[128 129 128 128 128 128 129 128 128 128 128 128 128 129 128 128 128 128
 128 128 128 128 128 127 128 128 128 128 129 127 128 127 128 128 129 128
 128 128 129 129 128 129 128 128 129 129 128 129 128 128 129 129 128 128
 129 128 129 128]  Y
[127 128 128 128 128 128 127 128 128 127 128 127 127 127 127 127 128 127
 127 128 128 128 127 127 128 128 127 128 128 126 127 127 127 127 127 127
 127 127 127 128 127 128 128 127 128 127 127 128 128 128 127 128 128 127
 128 127 127 127]  B
[123 127 128 127 129 128 125 128 129 126 127 126 126 125 123 127 128 124
 127 128 128 128 127 128 126 128 126 127 126 129 127 128 127 127 125 127
 127 127 125 126 126 127 128 125 126 125 126 127 128 128 126 126 128 126
 126 129 126 127]  C
[102  72 110  48  32  47 180  63  41 146  68 152  81 194  77 143  30  95
 135  49  35  83 158 104  79  91 208  33 127 128 127 128 128 129 124 143
 124 159 183 110 127  80  49 164  82 170 190  92  34  34 126  92 111 183
 106  62 112 151]  X
[149  92 168  67 110  71 187 127 109 187  36  35 187 172 135  76 121 164
 166 169  97  78 159 101 172 159 115  95 176  54 108 101 124 124 125 107
  31  55  57 110 166  91 171 187 186 181 166  53  99 153  42  56 108 178
 167  61  43  40]  S
[123 127 128 127 129 128 125 128 129 126 127 126 126 125 123 127 128 124
 127 128 128 128 127 128 172 128 126 127 126 129 127 128 127 127 125 127
 127 127 125 126 126 127 128 125 126 125 126 127 128 128 126 126 128 126
 126 129 126 127]  E
q: [128 129 128 128 128 128 129 128 128 128 128 128 128 129 128 128 128 128
 128 128 128 128 128 127 128 128 128 128 129 127 128 127 128 128 129 128
 128 128 129 129 128 129 128 128 129 129 128 129 128 128 129 129 128 128
 129 128 129 128]	Y
start: [129 127 128 127 128 128]	Y, 28

[152 153 125 126 128 125 127 130 127 121 130 123 126 134 120 129 134 123
 120 120 151 134 123 130 133 139 128 119 121 131 137 118 128 126 119 131
 114 139] -> M
[ 86  95 107 130 122  54 155 151 125  94 117 120 119 141 161 132  98 200
 124 160 133 149 138 130 102 130 128  75 123 142 100  93 117 121 154 134
  80  91] -> T
[134 111 112 123  83 121 127  84 130 104 126  47 113 107  72 104 179 121
 171 113 139 152 154 139 133 170 143  86 151 134 146 167  98 126 122 103
 121 142] -> A
[165 142 154 105 135 150 141 163 131 134 180 170 121 123 153 162 123  98
 123  79 134 106 106 123 158 132 112  90 119 150 164 170 122 135  85 124
 103 161] -> W
[129 130 127 126 128 125 127 130 125 121 130 123 121 134 120 128 134 123
 117 120 150 134 123 130 133 139 128 121 123 127 131 118 128 126 122 131
 114 139] -> V
start: [121 123 153 162]	W, 12
start: [128  75]	T, 26
start: [152 154]	A, 21
start: [131 134]	W, 8

[167 153 113  63  39  52  77  89 101 127 164 182 166 140 135 154 170 172
 168]  R
[ 65  85  95 111 146 178 178 151 133 143 163 173 171 168 163 136  86  47
  42]  N
[149 132 145 163 172 168 168 163 133  83  44  44  68  87  95 113 150 178
 175]  K
[142  94  50  42  62  84  93 107 140 175 180 156 135 141 161 173 170 168
 166]  U
[156 117  67  39  50  75  91  98 124 162 182 168 142 134 152 169 173 168
 168]  P
[176 178 153 132 140 163 172 170 168 164 138  90  48  42  64  85  94 108
 144]  L
[ 63  84  93 108 142 176 179 154 134 142 163 171 171 168 165 139  91  49
  41]  Z
[176 178 153 132 140 163 172 170 168 164 138  90  48  42 142 162 172 169
 169]  G
[136 137 158 171 171 168 167 148 102  54  40  58  82  91 104 135 171 181
 158]  H
[136 138 159 173 170 168 166 146 100  53  40  58  83  92 104 136 170 180
 159]  Q
[158 181 171 144 134 149 168 172 169 169 160 123  72  41  47  74  88  96
 118]  D
[169 168 163 135  86  45  42  67  87  94 112 146 178 176 152 135 144 164
 173]  F
start: [ 39  52  77  89 101 127 164]	R, 4
start: [90 48 42 64]	L, 11

[ 91 147 132  89  83 135  73 120 147 177 155 169 170 115  92 111 111 124
 169  53] = fikuf
[150 134  70 140  83 145 102 216 169 124 147 115 216 111 155 100  92 177
 170 131] = gedo
[ 91 147 132  89  83 135  73 120 147 177 155 216 170 115  92 100 111 124
 169  53] = gegu
[ 91 138 132  89  83 135  73 120 147 155 111 177 100  92 216 115 170 124
 169  53] = Kizub
start: [147 115 216 111 155]	gedo, 10
start: [177 155 216 170 115  92 100 111]	gegu, 9
start: [147 177 155 216 170 115  92 100 111 124 169]	gegu, 8
q: [ 91 147 132  89  83 135  73 120 147 177 155 216 170 115  92 100 111 124
 169  53]	gegu
start: [ 83 145 102 216 169 124 147 115]	gedo, 4
start: [145 102 216]	gedo, 5

[230 111 125 224 128 137 129 129 123 122] = Takiz
[ 58 104 128  55 128  97 128 129 116 124] = gomer
[106 128  55 155 129 171 128 129 124 121] = fidi
[ 75 115 128  72 128  90 128 130 116 153] = suve
[ 75 115 128  72  97 128 128 129 116 132] = tulor
start: [104 128  55]	gomer, 1
start: [171 128 129]	fidi, 5
start: [224 128 137 129 129 123]	Takiz, 3
start: [128  97 128 129 116]	gomer, 4

[126 134 120 129 130]  vov
[143 121 138 135 136]  ropu
[143 121 170 135 136]  Zad
[101 133 121 111 109]  kaz
[ 84 139 111 101  99]  tofel
[148 123 135 141 139]  kupot
start: [170 135]	Zad, 2
start: [134 120 129]	vov, 1
start: [120 129]	vov, 2

[130  94  99  92]  bif
[164  94 130  98]  lar
[164  76 224 148]  mebir
[164 130  94  98]  liv
start: [130  94  98]	liv, 1

[128 126 124 129 136 101 128 210 125] -> Ronup
[127 132 126 130  95 208 128 169 129] -> pame
[128 124 126 132 133 202 126 103 129] -> Ruv
[128 126 124 129 132 224 128 113 130] -> Lav
[128 126 124 129 121 174 128  49 131] -> giv
start: [136 101 128]	Ronup, 4
start: [126 130  95 208 128 169 129]	pame, 2

[137 176 140 115  85 121 155 121 130 177 112 188  91 162 132 143 165 139
  80 186  79  88 100  88 122 175] -> vuvo
[137 176 140 115  85 121 155 121 130 177 112 188  91 162 132 143 165 173
 148  74 155 180 120 162  58  78] -> fele
[124 179 132 117  72 130 123 122 129 180 123 179  84 181 129 127 185 132
  82 170  82  73  97  76 106 180] -> fepe
[109 188  91 162 132 143 155 121 130 177 112 188  91 162 132 143 175 165
 186 122  79  88 100  88  80 139] -> tiso
start: [ 91 162 132 143 155 121 130 177 112]	tiso, 2
start: [ 80 186  79  88 100  88 122]	vuvo, 18
start: [165 139  80 186  79  88 100  88 122 175]	vuvo, 16
q: [137 176 140 115  85 121 155 121 130 177 112 188  91 162 132 143 165 139
  80 186  79  88 100  88 122 175]	vuvo

[176 111 137 217 154 128 141 150] : kile
[136 124 143 156 175 102 132 130] : zuk
[168 103 117 229 196  94 120 112] : zukov
[194  94 112 207 187  98  84  94] : dib
[155 110 153  91 193 159 146 133] : vare
start: [196  94]	zukov, 4
start: [155 110 153  91 193]	vare, 0
start: [176 111 137 217 154 128 141]	kile, 0

[118 147 141  85 144 140 148 141 150 178 105 225 163 115 128 112 105 150] -> nep
[113 104 174 104 154 133 137 147 166 132  97 225  96 149 141 136  97 164] -> dafi
[ 96  67 162 156  65 195 131  98 108 127  96 225 110 125 146 144  96 170] -> Nak
[113 120 142 164 142 115 117 123 122  78 153 225  88 147 143 134 153 121] -> ked
[151 182 122  59 179 112 148 155 162 167 126 225 159 129 117 147 126 111] -> vobap
[109 128 141  85 149  89 116 132 119  61 163 225  76 150 153 123 163 127] -> Zikil
[128 103 121 139 103 126 131 136 125 152 100 225 134 118 121 106 100 150] -> Dape
[104 105 162 140 133 143 126 120 141 104 132 225  93 154 150 128 132 143] -> paluz
[155 184 105  95 177  99 136 143 142 132 160 225 152 127 123 113 160  91] -> dod
[121 126 139 145 127 128 127 121 124 105 140 225 115 130 135 143 140 131] -> Bug
[131 151 157  52 169 153 142 140 173 153 117 225 135 147 132 135 117 126] -> Vas
q: [118 147 141  85 144 140 148 141 150 178 105 225 163 115 128 112 105 150]	nep
start: [117 147]	vobap, 14
start: [148 141 150 178 105 225 163 115 128]	nep, 6
start: [147 166]	dafi, 7

[ 95 134  88 147  79 170 140 119 149 183 116 180 126 189 151 129 113 120
 124 143  99 126 189  85 142 129 142  94 133 115 151 145 119  98 137 197
 116 153 114 125 149 120 136  46  80 145 154 143] = sepo
[185 151 137 122 129  95 129 118 120 152 155 121 132 103 120  96 101 129
 141 141 124 132 132 154 107 151 129 169 137 130 120 143 139 113 114 156
 139 148 126 160 128 108  91 122 135 103 116 109] = Nezu
[151 163 146 125 104 147 148 125 130 141 133  98 162 143 135 120 133 115
 111 133 132 107 144 126 137 152 103 145 128 124 153 138 175 145 165 139
 147 126 133 159  87 143 148 128 124 145 121 133] = ramog
[ 97 143 176  95 134  88 147  79 170 143 119 149 183  53  81  33  75 182
 144 102  65 165 138 186 125 206 133 228 109 105 192 126 163  76 148 184
 151 176 128 113 107 122  82  92 147  92  83 118] = fim
start: [141 133  98 162 143 135 120 133]	ramog, 9
start: [184 151]	fim, 35
start: [ 95 134  88 147  79 170 143 119 149 183]	fim, 3
start: [105 192 126 163  76]	fim, 29
start: [149 183 116 180 126 189 151 129 113 120 124]	sepo, 8

[137 127 130 126 124 130 142 131 118 147 126 119 129 127 132 127 108 130
 134 109 129 139 138 132 116 137 129 139 134 136 132 128 128 133 137 128
 130 122 121] : Zeve
[121  72  71 130 102 100 125 158 133 101 140 153 158 134 145 133 114  78
 224 114 127 142 128 178 138 149  63 181 121 141 161 134 123 128 115 101
  69 105 116] : susot
[135 110  97 144 137 117 147 140 145 128 130 116 101 122 125 125 130 145
 170 127 141 147 151 154 103 135 105 103 153 133 126 117 107 115 111 102
 150 152 125] : zomer
[120 129 148 105 134 125 124 111 112 158 127 116 120 132 164 164 104 165
 111 139 122 126 154  98 133 101 111 127 129 126 116 137 114 100 120 108
 122 159 140] : muze
[142 115 106 158 157 191  98 156 107  94 148 140 114 138 103 126 150 107
 137 140 142 126 154  98  88 181 163  80 107 184 142 160 110 131 107  86
 134 148 127] : lamiz
[132  91  93 130 120 118 125 149 122 117 140 146 138 137 137 129 126 103
 178 120 130 131 130 147 123 150 104 142 122 139 141 137 122 121 113 107
 102 121 123] : mem
[ 93 150 118 105 121  46  83 106 136  93 171 129 125 122 172 130 155 180
 104 123  98 104 101 150 163 104 114  94 108 124 108 138 187  84  72 159
  91 132 170] : resum
[119 127 132 103 136 126 128 129 128 128 129 129 129 129 130 128 128 127
 131 127 128 128 127 130 128 129 126 129 127 128 129 128 129 127 127 127
 126 127 128] : pami
[101 111 105 138 117 153 155 113 127 159 120 165 124 117 139 105 128 141
 152 122 117 109 131  98 112 123 122 142 132  90 114 131 129 119 109 109
 135 154 143] : kot
[141 131 139 131 138 124 149 144 132 115 126 129 135 118 112 100 135 114
 132  98 119 166 137 127 131 149 145 138 126 142 137 134 137 146 155 133
 132 110 113] : mozib
[135 135 139 117 125 134 119 127 132 103 135 117 130 140 129 139 118 120
 112 149 154 132 121 139 136 116 122 134 126 142 140 125 120 132 135 138
 127 120 132] : popal
start: [181 121 141]	susot, 27
start: [ 98 104 101]	resum, 20
start: [119 127 132 103 135]	popal, 6
q: [142 115 106 158 157 191  98 156 107  94 148 140 114 138 103 126 150 107
 137 140 142 126 154  98  88 181 163  80 107 184 142 160 110 131 107  86
 134 148 127]	lamiz
start: [127 128 129 128 129 127 127]	pami, 28
start: [102 100 125 158 133]	susot, 4

[136 120 120 131] = pituk
[133 124 131 128] = Beb
[163 153 157 105] = rireb
[100 100 124 141] = Viga
[136 120 119 131] = Pege
[109 146 116 125] = lolo
[ 95  50 100 149] = tebet
[ 89  42 113 144] = neruk
start: [120 120]	pituk, 1
q: [136 120 119 131]	Pege
start: [ 50 100]	tebet, 1
start: [100 124]	Viga, 1
start: [120 119]	Pege, 1
start: [ 95  50 100]	tebet, 0

[116 107 109  79 122 126 136 119 154] -> Tebo
[117 134 145 125 128 126  93  92 115] -> gutip
[141 147 121 124 140 110 159 104 124] -> Mok
[141 123 158  99 107 145 148 123  96] -> baze
[138 121 139 123 150 105 112 115 103] -> muri
[138 121 139 123 150 116 141 141 109] -> naniz
[118 141 106 137 126 142 124 149 101] -> Dizev
[118 131 142 140 121 138  95 106 135] -> Pobun
[106 167  96 219 115 131  90 115 160] -> zade
[116 107 109  79 122 126 159 138 143] -> duv
[154 135 164 166 107 123 130 141 101] -> zotes
start: [118 131 142 140 121 138  95]	Pobun, 0
q: [138 121 139 123 150 105 112 115 103]	muri

[103 118 137 152 119 157 157  86 152  96 105 141 113  79 173 152 103 149
 116 144 134 158  90 141 134 124 135 138 126 140 132 149 146 122  90 106
  77 136 123 156 123  77 162 111 115 110  91 162 146 129 105 115 100 151
 149  93 122 136 143 123 129 127 163]  dugo
[157 114 131 129 140 184  78  98 148 123 148  94 148 135 142 136 177 132
 149 137 148 122 106 107 125 126 174  98 113 137  85 119 123 157 139  97
 102 135 114  80 153 165 127 126 156 103 111  83 179  81 187 166 139 150
  92 124 137 119 121 124 115  66 129]  Pum
[143 115  94 100 127 156 205 155 119 126  70 181 145 127 181 139 158 163
 130 125 136 143 137 189  92 134  60 158 102 108 153 130 114 152  95  98
 105 137 117 140  84 102 151 114 100 142 134 114 118 110 135 150 142 146
 142 102  96 106 159 179 158 103 140]  denet
[129 137 184  78  98 148 146 128 134 159 199 112 122 115  99  81 135  90
 158 134 134 124 103 144 141 116 149  89 132  93 145 117 125 105 122 135
 171 120 117 118 135 113 142 145 152 127 122 121  87 109 108 138 138 132
 118 107 114 111 117 137  70 116 138]  Lari
start: [135  90 158 134 134 124 103 144 141 116 149]	Lari, 16
start: [152  96]	dugo, 8
start: [129 140 184  78  98 148]	Pum, 3
start: [149  89]	Lari, 26

[179 131 136 126 118 135 144 126 133 127 144 134 130 129 145 132 112 118
 131 127 129 121 122 119 118 136 126 137 130 130 115 127 128 124 133 117
 123 128] : kufa
[126 134 140 134 105 114 133 131 143 111 143 128 135 117 139 143 124 118
 139 148 118 137 117 113 110 129 126 112 129 136 118 129 115 127 129 124
 118 119] : Tabi
[147 113 128 115 141 170 159 116 117 152 142 130 124 121 107 163 157 121
 116  94 139 103 130 140 132 145 125 177 132 114 114 122 144 122 132 106
 129 134] : nido
[128  87 125 115 202 167 156 113 109 190 111 137 139 167 105  68  66 107
  99  37 181  78 156 157 165 145 108 171 136  78 151 138 165 125 109 108
 136 157] : rera
[147 112 128 115 143 172 160 115 117 154 141 134 127 144 140 111 101 121
 114  92 140 102 130 142 133 145 125 180 132 112 114 122 146 122 132 105
 129 134] : sodi
[140  95 123 115 182 177 162 110 117 178 131 141 136 150 126  86  78 113
 102  64 159  93 145 159 148 144 115 186 142  86 121 125 156 119 126 102
 131 145] : labet
[128  87 125 112 202 167 156 113 109 190 111 137 139 167 105  68  66 107
  99  37 181  78 156 157 165 145 108 171 136  78 151 138 165 125 109 108
 136 157] : delo
[119 154 136 144  90  94 113 142 137  92 134 124 124 107 131 156 157 134
 145 176  97 155 114 107 114 116 128  85 130 152 127 131 105 129 123 136
 116 114] : nom
[119 156 135 144  89  92 110 143 135  90 131 124 121 107 130 157 163 137
 146 179  95 158 114 106 115 115 129  83 130 154 127 131 104 129 123 138
 116 113] : bafam
start: [178 131]	labet, 9
start: [124 121 107 130 157 163]	bafam, 11
start: [ 90  94 113 142 137  92]	nom, 4

[187 166 143 159 138 123 180 113 138  99  92 137 140 130 139 101 143 152
 162 121  64 130 114  88 130 143 149 138 126 149 139 145 105 131 153 144
  91 124 115  52 100 131 140  82 136 110 129  96 146 126]  rereg
[118 146 190 154 120 108 174 139 119 158 117 162 156 105 139 105 135 121
 141 108 144 118 162 138 125 154 149 126 139 149 105 138 145 116 126  96
 117 149 134 168 138 151 109 160  99 147 121 195  87 219]  mor
[141 159 145  95 126 115 165 117 133 105  96 142 148 119 121 113 132  89
  92 127 158 118 146 190 154 119 108 135  99  94 130 137 112 130 120 106
 112 155 133 161 139 141 121 156 119 133 150 153 110 168]  Pok
start: [154 149 126 139 149 105 138 145]	mor, 25
start: [118 146 190 154 119 108]	Pok, 21
start: [145  95 126 115 165 117]	Pok, 2
start: [149 126 139 149 105 138 145]	mor, 26
start: [174 139]	mor, 6

[113  69 141  80 193] : gitul
[ 98 217 145 127  74] : zab
[151  90  87 147 127] : pev
[151  90  90  36 232] : Feka
start: [ 69 141  80 193]	gitul, 1
q: [151  90  87 147 127]	pev

[ 66  48  90 130 160] : Nuso
[ 58  55  86 124 170] : Nuvo
[154 168 112 196 227] : zusem
[213 218 103 119  52] : gopo
[157 183 186 168 168] : Belu
[164 178 187 160 165] : tela
[127 121 110 162 179] : vak
[186 171 168  77  79] : Dez
start: [186 168]	Belu, 2
start: [186 168 168]	Belu, 2

[133 160  33 158]  suto
[119  82 101  30]  fuv
[119  82 155 108]  nifif
[148 145  66 121]  Mar
[117 120  96 127]  toso
start: [101  30]	fuv, 2
start: [120  96 127]	toso, 1
q: [119  82 155 108]	nifif
start: [ 66 121]	Mar, 2
start: [117 120  96]	toso, 0
start: [160  33]	suto, 1

[101 148 131 134 110 169 153 134 104  95 122 133 138 121 112 148  97  85
 130  86 106 101 215  97 102] -> sidu
[177 143 136 130 101 144  95 107 111 125 106  71 179 131 181 111 116 162
 106 175 131 163 142 152 117] -> Dorus
[160 144 133 143 138 111 177 123 188  96 106 140 108 147 107  89 121  63
 137 126 110 141 123  99  64] -> Boz
[136  86 126  94  99 129  72 125  85 162 163 125 157 141  96 136 144 195
 168 125 115 156 152 145 135] -> fisab
[150 138 101 108 100 126 152 153 129 163 191  90 120 153 144 123 142  75
 123 111 120 120 100  83 164] -> ravin
[ 65 128  94 111 119 108 120 152 145 119 141  98 100  77 164 146  68 142
 127  95 173  92 137 108 119] -> Pifaf
[146 100 119 155 131  98 170 134 160 146 129 162 168 165 100  90 145 138
 152 198 149 142  95 115  93] -> retov
[163 151 159 107 113 127 147 138 117 149 138 168 117 179  82 123 157 111
 123 101  69 175 163 106 165] -> kesa
[103 140 101 108 100 126 152 153 129 163 191  90 120 153 144 132 116 203
 144  75 149 136 151 140 134] -> fikoz
[149 106 176 118 156 113 131 105 104 160  88 156 137 142 111 127 157 156
 113 208 123 159  91 148 173] -> bime
[111 107 188  79 168 125 153  85 112 127  64 106  77 110 102 147 103 152
 126 140 115 143 136 146 117] -> Fip
start: [149 138]	kesa, 9
start: [134 110 169 153]	sidu, 3

[129 109  57 151]  tir
[109 129 198 138]  Peve
[ 50 144 126 145]  Kof
[129 109  83 129]  varos
q: [129 109  83 129]	varos

[132 124 128 118 124 123 126 125 139 120 120 121 125 121 120 118 125 131
 119] = molin
[132 126 133 119 120 127 138 138 149 120 120 121 126 123 125 126 129 131
 126] = tabut
[104  94 132  91  69 102  99  78 185  94  83  96  97 131 131 120 110 101
  97] = muta
[146  66  78 121 135  60  83 150 109 131 117 133  70 153 164  47  75 136
  64] = bunil
[121 127 133 129 127 129 130 129 126 130 126 129 128 136 132 129 129 123
 130] = Duf
[114 141 138 122 129 140 138 138 112 125 119 124 139 132 127 131 125 125
 140] = Fid
[132 127 130 118 126 125 129 129 135 118 121 118 128 117 119 122 125 133
 122] = vadu
[ 53  83  80 122  72  91  67 112  60 133  85 134  76 210 213 112  51  63
 106] = gevap
start: [ 91  67 112  60 133  85 134]	gevap, 5
start: [140 138 138 112 125 119]	Fid, 5
start: [ 85 134  76]	gevap, 10
q: [114 141 138 122 129 140 138 138 112 125 119 124 139 132 127 131 125 125
 140]	Fid
start: [ 70 153]	bunil, 12
start: [ 66  78 121 135  60]	bunil, 1

[ 60 127 128  74 100 138]  ruk
[ 60 114 128 125 100 138]  Zekiv
[204 159 140 197 191  87]  pavub
[ 74  60 128 100 127 138]  Gupu
start: [74 60]	Gupu, 0
start: [ 60 127 128  74 100]	ruk, 0
start: [204 159 140 197 191]	pavub, 0
q: [ 60 114 128 125 100 138]	Zekiv
start: [ 60 127 128]	ruk, 0
start: [ 74 100]	ruk, 3

[152  93  84 181  72  61 120 102 147 133 178 149]  diras
[130 133 116 113 140 119 137 122 131 138 125 145]  Dekim
[127 110 181 120  84  72  61  72  61 120 102 147]  vadul
start: [181  72  61 120 102 147]	diras, 3
start: [120  84  72  61  72  61 120 102 147]	vadul, 3
start: [ 84 181]	diras, 2
start: [ 84 181  72  61 120]	diras, 2

[ 75 148 149 127  81 181 128  36 112 114 141 147 123] -> todob
[138 124 202 211 134 195 158 110 132 102 143 137  83] -> dusuf
[136  81 148 127 149 197  72  70 157  40 138 136 124] -> kines
start: [102 143]	dusuf, 9
start: [136 124]	kines, 11
start: [147 123]	todob, 11
start: [ 81 148 127 149]	kines, 1
start: [134 195 158 110 132]	dusuf, 4
start: [ 75 148 149 127  81 181]	todob, 0

[101  77  69 111 165 175 130 148  99 199 207  92 114  72] : Sigez
[175 130 145  99 199 207 217 153  33 149  49 165 125 125] : Nidas
[120 175 149 160  58 197 170 113  59 197 170  28  68  82] : sonu
[125  34  85 128 120 175 149 160  59 197 170 113 184 110] : fek
start: [120 175 149 160  59 197 170 113]	fek, 4
start: [130 148]	Sigez, 6
q: [101  77  69 111 165 175 130 148  99 199 207  92 114  72]	Sigez
start: [ 33 149]	Nidas, 8
start: [175 149 160  58 197]	sonu, 1
start: [175 130 148  99 199 207]	Sigez, 5

[123 125 124 139 144 138 140] = Boret
[122  74 138 163 122 144 138] = paban
[121 116 144 117 144 132 168] = ratem
[125 201 103 163 138 144 122] = muka
[135  40 141  98 104 107 119] = Lutu
[139 141 138 172 139 147 111] = Lefef
[119 125 124 139 144 138 140] = felet
start: [163 138 144 122]	muka, 3
start: [144 132]	ratem, 4
q: [123 125 124 139 144 138 140]	Boret
q: [119 125 124 139 144 138 140]	felet
start: [125 201 103 163 138]	muka, 0
start: [172 139 147 111]	Lefef, 3

[114 112 144 137 185 126 121 137 139 164 138 192 133] = vorav
[143 129 128 122 104 140 135 120 128 119  94 125 132] = dofuv
[178 117 113 118 104 173 126 110 111 209 204 124 107] = sadir
[108 128 134 135 173 159 136 132 127 118  95 178 127] = nebi
[124  94 129 141 146 143 118  98 125  76 111 175 121] = siz
[124 147 129 141 146  69 116 133 108 117  66 140 174] = ketu
[174 124 107 121 101  96 120 114 131 122 108 158 109] = Gafet
[129 130 130 115  84 115 129 152 128 107  85  95 129] = Zome
[115  66 149 125 169 138 128 110 133  71  67 106 142] = seziz
[125 124 131 133  88 174 117 140 133 108  69  66 116] = mami
[ 82 138 149 125 169 168 128 110 133  71  67 106 142] = Baru
start: [174 117 140 133 108  69  66 116]	mami, 5
q: [115  66 149 125 169 138 128 110 133  71  67 106 142]	seziz
start: [117  66]	ketu, 9
start: [130 130 115  84 115 129 152 128 107  85]	Zome, 1

